Each row is where one point has got to under a steady rotation. How many ticks took it there?
The counts run from 0 to 910.
5; 16; -30; -9; 48; -8; 23; 20; -9; -3; 14; -20; -33; -1; 3; -22; 14; -9; -12; 2; 28; -5; -4; 7; -1; -14; 6; 5; 14; 3; 0; 11; 19; 11; -12; 42; 8; 3; -23; -3; -2; 20; -8; 3; -40; 22; -3; -2; -24; 15; 13; -3; 9; 3; 18; 10; -16; 8; -21; 3; 37 -> 806
-6; -29; -33; -7; 36; -19; -2; 10; -20; 14; -9; 5; -23; -3; 1; -6; -3; 6; -9; -6; 54; 1; -2; 17; 0; 2; -10; 7; 15; -8; -17; 6; 11; -10; 12; 39; -20; 9; -17; -3; 4; 23; -2; 0; -35; 11; -9; 11; -26; 5; 14; 2; 15; -15; -2; 16; -9; 12; -14; -5; 21 -> 648
3; -16; -21; 13; 27; -18; 6; 12; -23; 20; 4; -14; -15; 6; 1; -13; 12; 7; -16; -20; 43; 12; -1; 13; 4; 14; -8; -6; -6; -6; 9; -13; -13; -31; 4; 31; 3; -4; -12; 13; 13; 10; 9; -7; -50; 5; 6; 9; -18; 19; 1; -17; 7; -32; 0; -4; -13; 23; -17; 0; 25 -> 434
-2; 11; -31; -12; 39; -13; 2; -6; -12; 8; 22; 1; -32; -7; -15; -21; 13; 13; 4; -22; 45; 15; 9; -21; 3; 13; -2; -2; -1; 4; 14; -29; 17; -20; 15; 14; -1; -6; -6; 10; -15; -1; -13; -1; -23; 4; 12; -6; -17; 21; -2; 0; 1; 2; 15; -20; 11; -1; -28; 23; 32 -> 837
4; -26; -8; -21; 37; 8; 6; -9; -1; -1; -7; 6; -10; -36; -7; -33; 23; 9; -4; -4; 44; 9; -13; -12; 8; 12; -13; 19; 15; -7; 16; 15; 6; 12; -12; 16; 4; 4; -16; 31; -15; 1; -12; 4; -28; -3; 14; 25; -21; 0; -14; -7; 20; 1; -2; 14; -1; -12; -40; -3; 18 -> 307
-21; -7; -20; -4; 43; 8; -4; 9; -19; 14; -5; 3; -21; -28; 7; -33; -7; 24; -9; -11; 55; 17; -5; -4; 0; 19; -1; 18; 3; 0; 16; 21; 6; 8; 6; 11; -17; 28; -24; 33; -8; 9; 2; -18; -26; 7; 8; -3; -10; 7; 9; 6; 6; -4; -3; -5; -12; 17; -12; 15; 17 -> 627
5; -8; -36; 2; 33; 14; 24; 19; -13; 0; -3; -21; -19; 16; -18; -15; -11; 30; -26; 0; 33; -5; -4; 2; -12; 6; -16; -4; 10; -18; 1; -11; 12; -30; -20; 39; 9; -12; -9; 18; -2; -9; -2; -5; -30; 2; 7; 23; -13; -2; 0; -8; 22; -8; 16; 19; -5; -9; -12; 16; 2 -> 199
-2; 12; -25; -9; 41; -14; -11; 10; -7; 16; 21; 15; -15; -10; 8; -9; 30; 15; 26; -18; 28; 8; 2; -2; -3; 8; -1; -1; 8; 2; 18; -5; 15; -19; 4; 11; 5; -13; 0; 10; -11; 0; -3; 6; -37; 24; 6; -4; -36; 14; 4; 15; -13; 16; 1; -22; -11; -7; -23; 33; 30 -> 613
2; -1; -29; 5; 49; -5; 15; -1; 0; 6; 11; -14; -41; 5; -16; -21; 5; 2; -4; -14; 47; 6; 20; -22; 3; 12; -11; -5; 0; -6; -8; -21; 6; -22; 12; 31; 2; -3; -7; -7; -2; 6; -8; -3; -18; 10; 1; 8; -16; 15; 5; -11; 18; -18; 11; -5; 16; 2; -24; 3; 23 -> 713
16; -9; -18; 11; 48; 16; 31; 18; -19; 2; -5; -21; -15; 11; 1; -22; -3; 17; -20; 0; 35; -9; -10; 0; 0; 9; -14; -1; 2; -4; 2; 1; -14; -12; -31; 34; 14; 7; -19; 14; -7; -1; 0; -7; -37; 6; 13; 21; -11; 5; -1; -26; 14; -20; 5; 14; -15; -5; -21; -8; 5 -> 814
13; -4; -25; -18; 35; 0; 25; -3; -12; 7; 7; 17; -35; 5; -18; -18; 15; 0; 1; -6; 38; 6; -11; -10; 20; 6; -16; -10; 14; -6; 10; -31; 8; -22; -13; 16; 12; -2; 0; 9; -27; -24; -13; 5; -31; 16; 14; -15; -10; 17; -14; -9; 3; 17; 10; -10; 11; -19; -32; 17; 16 -> 6
17; -29; -29; -7; 37; -7; 22; 11; -20; 17; -18; -5; -28; 16; -13; -12; -4; 12; -11; 2; 45; -10; -14; 10; 8; 9; -22; -9; 1; -19; -13; -15; -2; -23; -6; 24; 0; 9; -14; -12; -10; -8; -8; 2; -38; 14; 8; 15; -12; 5; 0; -20; 17; -9; -1; 18; -3; -8; -22; -7; 5 -> 321
-1; 5; -10; -10; 34; 8; 32; 8; -14; -24; 11; -3; -34; -11; -11; -23; 10; 0; -22; -14; 32; 3; -16; -3; 21; 1; -10; -6; 22; -5; 1; -15; 4; -4; -28; 25; 17; -3; -16; 26; -12; -5; -15; -3; -21; 11; 14; -2; -12; -1; -2; -6; 24; -4; 7; 10; 8; -17; -34; 6; 25 -> 26
-1; -31; -17; 8; 26; -6; 3; -1; -19; 22; -1; 13; -23; -4; -10; -1; -2; 20; -10; -20; 43; 17; -15; 8; 17; 27; -10; -1; 8; -25; 14; -25; -14; -26; -9; -4; 4; 9; -8; 27; -9; -32; 5; -4; -38; 2; 16; 0; -21; 6; 2; -10; -8; -16; -18; 2; -10; 2; -33; 12; 12 -> 781
-1; -16; -19; -10; 34; 1; 26; 21; -31; 1; -14; -2; -26; 5; -11; -16; -11; 13; -22; 6; 30; -10; -19; 21; 6; 4; -6; -3; 12; -23; 6; 15; -3; -2; -24; 19; -2; 24; -26; 14; -11; -22; 0; -1; -45; 16; 6; -10; -20; 0; 17; 0; 1; 4; -2; 28; -24; 6; -21; 7; 6 -> 741
14; -4; -8; 15; 55; 17; 10; 5; 9; 7; 4; 0; -15; -7; 7; -17; 17; 8; 14; -10; 31; 6; 10; -15; 11; 20; -10; 13; 1; -20; 21; -3; -11; -7; -21; 6; 17; -2; 4; 20; -18; -15; 6; -1; -36; 12; 2; 10; -26; 12; -3; -15; -11; -6; 0; 3; -19; -17; -47; 3; 10 -> 552
-19; 20; -27; 12; 44; 10; 17; 8; 8; -11; 13; -21; -26; -15; 1; -26; 10; 12; -21; -8; 30; 11; 2; -18; -7; 4; 2; 16; 17; 2; 18; 0; 14; -13; -21; 31; 14; -9; -9; 37; 1; 18; 1; -7; -16; 0; 1; 6; -19; 2; 11; 3; 5; 5; 16; 1; -10; -2; -19; 29; 24 -> 468
-10; -22; -25; -16; 26; -23; -3; 4; -24; 5; -1; 1; -26; -17; 0; -9; 13; 7; -16; -12; 44; 13; -9; 12; 6; 2; 5; 12; 12; -8; -8; 13; 14; 1; 2; 28; -11; 9; -29; 7; 9; 17; 3; 0; -41; 14; -1; 12; -35; -8; 17; 5; 8; -16; -10; 22; -19; 20; -21; -3; 31 -> 32
-10; -22; -30; 4; 41; -12; -20; 0; -10; 27; -3; 8; -12; 2; 9; -1; 9; 31; 10; -12; 47; 8; 8; 7; -7; 18; -15; 13; 6; -11; 8; 5; 3; -27; 16; 24; -18; -8; -8; 14; 4; 14; 10; -3; -34; 9; -3; 12; -36; 8; 8; 3; -7; -12; -6; -6; -16; 10; -15; 14; 20 -> 770
-19; 12; -29; -2; 52; 3; 3; -1; 14; -5; 14; -15; -29; -20; -2; -26; 14; 20; -11; -3; 30; 14; 10; -10; -10; 10; -2; 23; 18; -8; 12; 13; 26; -4; -1; 36; -3; -6; -7; 30; -4; 14; 2; -4; -19; 6; -3; 2; -29; -1; 14; 11; 7; 9; 15; 3; -5; -2; -22; 30; 31 -> 469
12; -13; -18; -7; 35; -5; 11; 6; -31; 7; 2; -4; -11; -4; -12; -29; 16; 26; -2; -21; 53; 18; -9; -11; 9; 20; -8; -20; -4; 6; 0; -9; -21; -17; -2; 15; 2; 1; -22; 6; -4; 3; -4; -4; -25; 8; 15; 23; -23; -2; -7; -9; 28; -24; -11; 1; 12; -6; -26; -7; 11 -> 44
2; 0; -20; -9; 30; 5; 35; 26; -33; 2; -1; -9; -25; 10; -14; -15; -9; 23; -29; -1; 33; -8; -22; 14; -3; 8; -3; -7; 10; -22; 15; 3; -4; -15; -30; 23; 12; 13; -25; 12; -10; -25; 1; 3; -43; 14; 9; -4; -19; 1; 7; -11; 1; 0; 2; 20; -17; 5; -18; 24; 9 -> 742
-6; -13; -25; 18; 41; 5; 17; 13; -13; 23; 0; -10; -29; 10; -3; -14; -15; 15; -21; -13; 47; 4; -2; -5; -1; 22; -15; 0; 1; -23; 11; -18; -14; -31; -1; 10; 1; 14; -8; 23; -6; -16; 4; -10; -38; -1; 3; 0; -10; 19; 4; -21; 4; -21; 2; -1; -6; 10; -24; 8; 6 -> 834
-18; -27; -19; -5; 29; 11; 14; 7; -30; 10; -13; 29; -14; -9; 14; -5; -1; 20; -11; 0; 37; -7; -34; 26; 15; -2; -17; 8; 31; -17; 10; -1; 1; -16; -23; 16; 8; 14; -20; 41; -16; -4; -5; -1; -41; 9; 8; 0; -12; 1; 2; 2; 1; 4; -3; 10; -18; -13; -15; 14; 6 -> 73
-1; -20; -23; -2; 32; -12; 14; 12; -34; 16; -11; 25; -20; 10; 8; 5; 7; 15; 7; -9; 42; -1; -21; 28; 15; 7; -6; -14; 15; -12; 0; -12; -13; -18; -7; 11; 4; 10; -19; 2; -2; -17; 0; 4; -52; 27; 0; -16; -29; -1; 8; 5; -8; 3; -13; 3; -19; 0; -22; 6; 17 -> 669
13; 3; -35; -5; 56; 11; 10; 7; 1; -10; 5; 9; -13; 8; -3; -18; 21; 23; 29; 4; 35; -9; 4; -9; 7; 6; -16; 2; 16; 5; -5; -9; 12; -24; -13; 35; 8; -16; -3; 7; -19; 13; -11; -1; -15; 21; 5; 15; -20; -6; -13; 0; 17; 12; 9; 4; 13; -40; -19; 6; 7 -> 653
-9; -27; -25; -20; 36; -15; -16; -3; -16; 7; -1; 10; -10; -18; 10; -5; 30; 8; 18; -15; 43; 10; -2; 9; 13; 8; -3; 10; 17; -1; -3; 1; 14; -11; 12; 32; -10; -3; -13; 10; -2; 24; 0; -3; -26; 19; -4; 9; -40; -4; 3; 12; 10; -6; -6; 6; 0; 0; -21; -2; 24 -> 595
-19; -2; -24; 4; 40; 3; 14; 10; -20; 7; 0; -9; -31; -15; -2; -38; -9; 22; -27; -9; 55; 10; -6; -11; -8; 4; -7; 0; 10; 4; 9; 6; 9; -5; 4; 26; -14; 23; -27; 30; -4; 17; -13; -16; -19; 0; 9; 3; -6; 11; 10; 1; 16; -8; 10; -5; 3; 17; -11; 17; 21 -> 188
5; -6; -33; 1; 45; -17; 5; -8; 6; 4; 18; -10; -50; 2; -8; -16; 14; -8; -6; -17; 41; 11; 11; -11; 8; 11; -10; 0; 7; -10; 0; -20; 11; -17; 5; 29; 4; -13; 0; -5; -10; 5; -4; 3; -29; 7; 2; -5; -20; 16; -3; -12; 5; -10; 8; -4; 6; -2; -33; -4; 35 -> 714
12; -5; -29; -1; 45; 1; 13; 12; -17; 1; -1; -26; -23; 0; -15; -28; 4; 31; -13; -13; 50; 8; 16; -13; 2; 26; -8; -13; -6; -6; -2; 1; -9; -20; -6; 20; -6; 6; -18; 1; 1; 0; -2; -3; -15; 14; 2; 25; -18; -13; 10; -10; 18; -16; -1; 14; 11; 5; -28; 0; 9 -> 96
